Each path below is one point turned by a fixed rotation once a step. After each direction that follows a path, write how fast that rotation turns it, in degrees a step (0 if it stays still).
Each turn is a multiple of 5 degrees from 10 to 175, or 0.
Each row of a path follows its step; steps can be skipped.

step 0: [  7.6  25.3  -4.7  12.4  -6.7   6.9  -4.8   1.4  -9.9   0.5  -4.0  12.3
  -5.9  14.9   3.8   0.2  -0.6   4.6  -5.2 -14.5   5.2   2.5 -24.3  22.3
  11.2  10.4 -14.5 -11.2  19.3  15.6 -28.4   1.8   2.0  19.2   5.4  15.9
   5.8 -10.7   0.6   9.2  22.2   3.4 -10.1  -5.3  20.1  -2.7   3.4  -0.2
   8.3]
step 1: [ 16.0   0.7 -15.9   1.6 -21.9   7.7  -1.8  -1.4  -5.1   1.5  -2.4  16.1
  -8.6   5.7 -12.4   9.7 -14.5   9.8  -9.6   4.4  -3.6   4.0 -15.7 -18.4
  -4.1  15.0 -11.9   3.9   7.7  18.9 -13.8 -21.3   4.1 -21.0  32.2 -11.6
   6.6  -4.8  19.9  -2.3  11.0   9.3  14.6  -0.8   8.3   6.2  -2.7   1.8
   3.1]
step 2: [  9.4   2.9 -17.5   1.9   0.9  -0.7  19.2 -24.3 -17.1 -18.6  12.3 -21.5
   3.9  18.8  -4.7  10.4   6.3  -1.0  14.6  -7.1  15.3   8.0  -9.2  -8.4
  -5.1  -2.8 -11.5 -19.4   3.5  -7.2  -2.3   6.6  -2.9 -30.1  20.9   1.4
 -11.4  10.6  11.6 -15.3   8.3   1.0   9.3   0.9   4.8  -5.1   9.1 -11.3
  -6.3]
step 3: [-16.3 -13.0  -6.2  19.2  -6.9  11.0 -13.2 -10.5  -8.1  -8.1  -3.4  -3.3
  28.6   4.4  -6.4   1.6  15.6  15.1  23.4 -13.0   2.4  -7.5   7.7   5.6
   1.8  29.1 -11.5  -2.7   7.8   9.2   8.4   7.8  -6.8 -10.2   5.9   8.6
 -10.3  -1.9   8.1   1.7  15.9 -10.2 -18.2 -15.2  19.4   2.1  13.8  -2.1
  -7.2]
step 4: [  0.2  -8.3  -7.6  16.6  -3.6  19.0  -5.1   4.3 -23.9  13.9  -3.9  -0.4
   6.6  15.3   5.4 -12.2 -16.3   7.2  11.7  18.1   7.9  10.4  -4.8  21.8
  13.7   8.2   3.1  25.9 -11.3  18.4 -10.0   7.2 -20.6  -6.3   9.4  -0.7
   1.9  11.5  12.4   8.2   1.5   1.8   3.1  -3.5  21.7   2.9  -5.9 -18.4
   5.0]
step 5: [ 21.9  -3.9   6.5   0.2 -11.1   3.5 -17.9  -3.8 -20.7   2.9  -4.2   7.9
  -1.5  22.3  29.1  -8.2   0.3  16.5  -0.5   0.4   0.4  11.4   4.3  -3.2
  -5.0  -9.3 -24.8  -9.0  -1.2  10.8 -33.4  -0.5   7.2  -5.2   1.2  14.7
 -13.4   9.3  -3.7  -3.7  13.3  -2.0  16.1  -6.5  -2.4   1.0  -1.6 -13.7
  14.6]
step 6: [ -3.6  -4.0   3.2  18.9 -13.9  11.7  -2.7  -8.6   1.9 -12.9   9.2   5.2
   2.7   3.1 -21.9 -13.1  -5.8  18.9   1.3  -2.1   8.4  15.4  -0.7  -9.8
  19.2   0.5 -10.1  -0.9  10.1   0.3  -5.2 -18.3  28.9 -18.7  16.0   4.8
 -19.5   0.0 -11.7   3.0  16.1  -6.2  19.1  -9.6   1.1 -22.8   2.9   8.4
  11.3]
step 8: [ 10.4   8.4 -16.8   9.4  -4.8   9.8 -16.2  -0.7  -6.1 -28.2   4.5 -12.3
  -5.0   8.8   5.9  15.3   1.6  15.6  -6.5   2.1  -2.2   9.4  -1.1  26.8
 -18.4  20.4  -4.8  10.1   0.1   6.5  -5.2  -2.6   2.0   5.2  -1.0  20.6
  -2.7  10.1  -1.9   3.3  13.5  23.5 -11.8 -17.4  19.2   6.2  13.9  -3.4
 -11.9]
step 10: [  8.1  -2.5 -11.7  -2.6 -11.7  19.5   0.2 -26.4 -19.8  -4.9  19.2   4.7
   9.2   8.5   4.7   6.5   1.5   4.7   0.2  -9.3  -6.1   8.5   0.1  -7.5
  -7.5  -7.8 -19.3   1.1 -10.9  -4.9 -21.2 -10.3  13.9 -10.5  20.3 -15.2
  16.0 -11.4  25.7  -6.5  14.8 -10.4   2.2  -4.8   2.3  -2.8 -20.0 -10.6
   6.1]
step 11: [ -5.4  17.8 -16.5  14.7   9.1   2.8  12.1 -21.0 -12.6  -2.1   9.8 -16.0
  -5.4  18.4  -7.3  14.8   3.3   8.7   9.8 -19.2  15.5   1.5   5.1   2.2
  28.3  20.4 -13.2  -5.4  10.4   3.6 -14.6  -9.2  12.9 -14.1   2.5   6.2
 -15.8 -10.4   1.9   9.3   9.0 -12.3   0.8   0.5  10.7   6.1   8.8 -15.8
   2.0]
Speeds:
[ 0.4 -2.0  3.4  5.4 -1.1  7.0 -0.4  2.4  3.0 -6.2  1.8  1.2  2.1 -2.9
  7.1 -0.6  0.6  0.9  0.8 -4.1  1.1 -0.1  1.3 -1.1 -0.8 -1.6  2.6  1.0
  0.9 -0.8  4.8  4.1 -2.0  4.0  1.3 -1.4  2.2 10.1  3.4 -1.1 -3.4  0.9
 -6.9  0.3  3.5  2.4 -1.5 -6.3  0.7] -> 70
[-3.6  7.0  2.6  3.2 -3.7 -0.8 -4.4  3.8 -1.5  6.4  0.0 -7.1  4.7  2.9
  3.9  0.1 -0.6 -0.9 -5.5 -1.0 -3.2 -2.5 -3.7  3.4 -0.3  0.6  1.9  2.2
 -2.2 -1.9 -3.2  0.3 -3.8  0.7  1.6 -1.4 -6.1  2.5  2.1  3.6 -2.7  3.4
 -2.9 -2.4  2.4  1.4 -0.5  7.3 -3.0] -> 85
[-7.3  1.0  6.0 -6.9 -3.3  0.2 -0.4  0.9 -1.6 -2.8 -5.4  4.3 -0.3  0.9
 -1.4 -3.6 -5.0 -2.7 -0.8 -1.7  5.4  1.0  2.8 -1.0  3.8  2.5 -1.9  2.5
  2.4  1.6  6.9 -6.1  0.3  0.8  3.2 -1.7 -1.2 -2.1  3.5  2.5 -0.4  2.3
 -2.9 -0.9  3.6  0.5  6.0  2.8  4.5] -> 130
[ 1.3  9.9 -0.1 -1.6  5.0  5.5  3.8 -1.6  4.9 -3.0 -0.8  0.8 -7.6  1.7
 -2.7  2.9 -0.4  2.7 -2.0 -6.2 -3.5 -1.7 -1.0  3.1 -3.3  0.5 -2.3  0.0
  0.0 -5.4  0.8 -2.4 -3.9  1.9  3.3 -4.4  2.4 -6.1  3.0  1.6  2.3 -1.0
 -1.7 -2.8 -0.7  3.1 -3.4 -1.1 -1.0] -> 35
[-0.3 -0.3 -2.1 -1.4 -1.5 -1.8 -0.1 -2.2  5.7  4.4  4.2 -4.0  5.6  4.4
  0.3 -0.1 -2.5  5.3  1.2 -2.3  5.0 -4.5  0.2 -1.6 -2.9  0.7 -6.1  0.6
  0.8  4.8  5.2  2.8 -7.3 -0.6 -4.2 -4.4 -1.5 -1.1  2.9  2.4  1.0 -3.4
  5.5  4.9  1.8  1.5 -0.3 -3.0  4.2] -> 40
[ 7.4 -1.6  5.5  1.4  1.7 -2.9  1.4  4.7 -0.9  0.7 -5.1  1.5  6.4  0.9
  1.8  1.4  2.8 -0.9  6.2 -1.0  1.2 -1.3 -2.8  4.8 -0.4 -6.7 -4.6 -6.7
  0.8 -1.8  0.0 -2.4  2.7  3.9 -0.8 -0.9  2.1 -2.7  6.8  0.8 -1.6 -1.6
  3.6 -2.8  1.2  3.6  4.3  1.5 -2.8] -> 155
[ 1.9 -3.9 -3.1 -8.2 -4.7  1.4  7.6  3.5 -1.2 -0.7 -2.3 -3.3  2.8  4.3
 -2.6 -1.1  0.0 -4.5  2.4 -1.8 -0.7  2.3 -1.9 -0.7 -1.1 -3.9  6.0  1.9
 -4.7  1.6 -1.2 -3.7 -6.0  3.6  4.8 -3.0 -1.3  1.6 -2.6 -1.6 -2.7 -2.0
  2.9 -3.4  2.0 -2.6 -5.5 -3.2 -0.6] -> 135
